Rows swapped in pairs by one turn or mirror: which row each one swaps with:
The rows were stretched afterwards, more along some directions than others.
Z_893: [ -8 -16   9  -5   1  10  -6   0   1  21 -12  -8  15 -11 -16 -13  16  -1]
Z_56: [ 25  -2  10  -8  -7   2  -5  -5 -36 -17   0   7 -19  -8  13  -2   9  -3]
Z_11: [-21 -15   6   5  -5 -18  -5  -1  -3 -29   7   2   6 -16 -23 -22  -6 -14]
Z_487: [  7 -13   1 -17 -12  12  13   3  -4  22 -12  -1   3   9  -5 -31  -7  -9]
Z_145: [ 19   9   4 -20 -16   6  -1   1 -17  -4   1  -3 -24   1   6  -7  11   1]
Z_482: [ 16 -13   6  -4  -3  11  24  -1 -40  -1   0   4   3 -15  12  -7 -10  -4]
Z_214: [ -2   5   5  10 -10   8   2  10   1  26 -38 -10   6   6 -18 -24   9  -2]
Z_774: [ -2  -5  -7  -6  -1 -18   7  -5 -28 -29  22   3   2 -22 -20   4 -28  19]
Z_46: [-25  21  -5   7  -2  10   2  -1  20 -17  -5  -8 -16  22 -15   3   7  -9]
Z_729: [-15  -8  -3  -8   4  16   8  -3   1   5   6   3  -4 -26  15 -10  10 -18]
Z_377: [-13  10  26  22  -9  -9   2   4  -5 -10  11   3   8   4 -29  23   6   8]
Z_578: [-19 -10   4  14 -16  -6 -12  13  -5 -31 -18  -1   5 -14 -12 -27  -8 -13]
Z_232: [ 18  -6   5 -14  -4   0 -17  -8 -31  -6  15  -4 -16   2   1   8   4   1]
Z_694: [  3  14 -10  -7   2   6 -19   2   3   8   8   6  -3 -16 -19  -3   6  -7]
Z_169: [ -4   0   1   6   5   0  -1 -14   6  -8   2   4   2 -13 -23 -13  40  28]
Z_194: [ -5   4  19   8 -10   5  32  11   4 -10 -11   3  -4  23  11   0  -6  18]
Z_818: [  6  -2  -1  -5 -12  10  34   4  -8 -13   0   6 -14   1  16  -6 -19  15]
Z_420: [  0 -23   4 -10   6 -16  -1  -4 -19   6  35  -4  13 -27 -18 -19 -15  14]
Z_530: [ 19  11   8 -17 -15  -9  15  -7 -42   6  20  -9  -4   1  -7  22 -21   8]
Z_550: [ -5  21   8   3  -3 -19  15  11 -15  -1  18   0 -12   1   3  36 -18  -3]
Z_716: [  8  18   4  -5   7   7   3  -1   5  16 -18  -3  -4  15  -6  12  -1  -4]
Z_484: [ -8 -18  20   4 -10 -14  -6   6 -23 -21   4  14  18 -11  -4 -11 -19  -5]
Z_493: [ 27  -7  18 -11  -8   0   7  -4 -37   0   8   9 -20   9  25   8  -4   2]
Z_4: [ 18   4  10  -8 -25   5  -1  -9 -20  -9   9   4   1   4 -34 -14  -3  -3]
Z_871: [  7 -17  24   0  -3  -1  11  -2 -20  17 -16  -2   9  12 -15 -21  -9  16]
Z_620: [-16   4  -3   4  -1  -3  18 -11  -4 -25  37   7  -6 -19  -2 -10 -10   3]
Z_80: [-13  -6  12  -5  -1   0   8  -1   8 -21   8   6   9 -27  12  -6   1  -2]
Z_868: [  5  -7  16   4   6  -7  11  12 -26  -1  -3  11  -5  -7  16  17 -21  -9]
Z_470: [  4  13   5 -18 -11  13  19   4 -10  23  25   4 -17   2  -6  -2 -15  -3]
Z_666: [-12  -6   1   8  -4  -1 -22  -7  -5 -32  -9  -8   5   6 -22  -2  -1 -14]
Z_804: [-33  10   7   6 -10   5   4   8  14 -16 -20  -8   4 -18 -30 -30   9  -2]
Z_555: [ 14 -26  11  -5  -4  10   7   7 -27   7  10  -2   0   5  11  -1 -30   8]
Z_870: [-11  -2   9  11   6 -11  15   0   9  -8   5  16  -1  -4  -5  -7  21  33]
Z_424: [-17  -8  19   3 -10 -13 -18  10 -11 -19   4   6   8 -12 -33 -18  -9  -6]
Z_82: [ -2   6   2   7   9  -3   9  -1   9   0  -6   3  -5   1 -11 -14  35  36]
Z_849: [ -1   4   9  -2  -6  11   4 -17   6  -9  11 -10  -4 -16 -12 -22  26  11]
Z_779: [ 23 -17  12 -15  -7  -5  -1  -4 -40 -11  13   6 -17   9  18  14  -7  11]
Z_905: [ -2  -3  10  10   9 -16   7 -11  -6  -7   4   9  -1  -1 -11   9  29  34]
Z_100: [-10   7  10   5  -5  -7  12  16 -17 -25   5 -10 -11  22 -22   7 -21  10]
Z_853: [ 10 -16  10   0  -4  11   9 -11 -15  18 -13  -1  16  -3  -3 -39   4   8]
Z_274: [  0  10 -13  -1  -3  11  -5  -1 -18   1 -22 -10   2  -3   3 -13 -17 -26]
Z_286: [ -4   8 -13   9  12  -8   2 -11   8 -11  -7   6  -4 -22 -11 -18  34  21]

Z_905 pairs with Z_779
Z_694 pairs with Z_849
Z_100 pairs with Z_482
Z_286 pairs with Z_145
Z_804 pairs with Z_274

